In the rows, 128 means zero.
Each path is a new rotation, seen through one point. The rows after it are directions, each followed by how far the rotation turns it, in degrees a step (0 if it stays put).
Each turn is a multiple of 5 degrees from 10 to 175, or 0.
Each row of a path follows its step; steps can be skipped.

step 0: [119 121 129 131 129 131 133 137 126 131 129 126 126 127 123 132 124 130
 127 135 140 124 119 118 124 125 139 133 129 127 130 133]
step 1: [136 128 129 127 124 129 128 131 133 126 136 127 129 127 122 124 126 117
 130 125 128 135 124 126 122 132 122 128 142 125 118 121]
step 2: [132 123 122 134 126 116 135 119 130 125 119 133 128 129 122 131 136 133
 131 121 134 125 122 136 128 124 129 132 123 127 123 126]
step 3: [122 123 131 123 115 136 134 135 128 124 125 128 134 128 127 120 133 124
 131 140 132 127 132 129 129 126 135 124 122 122 132 125]
step 4: [129 128 131 135 122 125 128 126 120 127 140 128 130 126 132 125 134 124
 128 124 118 127 127 126 114 134 125 131 128 129 122 138]
step 5: [133 113 124 132 128 125 121 131 124 136 120 133 116 128 122 123 127 133
 125 128 135 125 130 129 131 126 126 126 129 127 123 132]
step 6: [120 125 121 130 128 126 139 134 133 127 131 116 132 130 127 121 135 127
 120 137 125 129 131 127 130 126 122 130 135 130 129 120]
step 7: [121 129 130 129 128 124 137 125 129 125 134 138 126 127 132 137 128 124
 126 125 135 125 137 127 126 137 127 135 127 122 116 131]
step 8: [138 124 123 129 121 129 124 124 123 129 128 138 130 121 132 124 128 136
 136 139 137 131 128 126 128 130 123 125 132 132 132 121]
step 9: [129 128 120 133 133 125 132 134 126 122 131 124 131 128 130 130 138 125
 123 134 127 135 123 136 127 127 130 123 131 117 135 139]
step 10: [126 126 133 125 122 129 120 127 134 125 127 126 115 120 124 137 134 129
 123 129 129 122 137 125 119 131 133 131 133 122 126 124]
step 11: [127 118 130 135 124 120 135 126 127 129 126 126 133 121 130 129 116 134
 126 133 127 133 121 121 121 121 130 123 134 135 125 126]
Directions:
[130 128 128 131 128 130 129 127 130 126 128 126 129 129 126 128 129 129
 125 131 129 129 128 127 132 125 127 131 125 127 131 131] : 115
[131 128 129 128 129 128 128 126 130 126 130 129 124 128 131 129 128 125
 126 125 127 125 128 128 126 127 124 130 125 125 129 127] : 130

step 0: [139 132 125 128 125 117 130 118 124 134 125 132 133 128 136 119 121 133
 125 130 126 128 118 131 127 131 131 126 135 129 129 130]
step 1: [133 133 134 136 129 121 128 130 121 123 117 123 120 127 119 141 124 123
 128 129 132 131 136 128 130 130 128 126 125 129 132 128]
step 2: [137 119 131 129 129 131 123 127 123 134 122 128 126 128 132 114 122 135
 130 128 125 129 123 129 131 124 132 138 124 130 125 134]
step 3: [132 133 128 129 133 121 130 121 120 126 127 133 117 126 132 141 133 132
 134 132 129 135 128 127 124 131 127 123 135 135 126 130]
step 4: [133 131 133 139 126 126 128 128 126 130 120 120 137 120 127 122 120 120
 131 125 125 124 129 125 127 130 128 140 133 131 122 134]
step 5: [131 121 131 126 131 123 129 140 119 123 124 136 126 132 131 133 121 141
 128 132 128 132 127 132 120 131 131 125 127 136 128 130]
step 6: [129 133 129 127 129 124 126 117 133 126 123 121 124 131 131 129 129 123
 138 130 132 120 127 128 128 128 129 138 127 135 126 143]
step 7: [132 123 131 136 130 122 128 132 120 133 135 132 134 131 119 132 122 131
 136 123 127 132 125 133 125 126 136 131 138 131 125 123]
step 8: [128 123 138 125 132 125 131 125 127 123 117 125 129 127 130 129 131 125
 132 128 127 126 119 123 119 137 128 128 124 129 138 138]
step 9: [135 131 122 133 133 125 127 130 122 130 140 119 125 131 131 131 118 131
 131 135 127 123 128 140 128 131 134 134 129 127 127 131]
step 10: [132 118 127 132 125 120 121 125 129 133 116 133 131 128 126 139 129 124
 133 123 128 125 120 127 132 128 129 120 129 133 132 134]
step 11: [132 128 129 129 129 125 122 123 126 128 131 123 124 119 127 123 121 130
 134 133 134 135 131 130 116 134 137 137 126 124 135 126]
Directions:
[127 129 129 132 126 131 129 125 128 124 129 125 129 126 127 129 129 130
 130 131 130 127 131 128 130 129 128 131 128 127 130 128] : 145
[128 128 127 129 129 127 128 128 126 131 128 126 130 131 127 127 127 132
 132 132 127 127 129 126 127 128 125 125 127 129 128 123] : 160
[124 129 129 126 130 129 128 126 129 129 125 125 124 128 127 128 126 124
 130 127 129 126 131 124 127 131 127 128 126 129 128 128] : 155
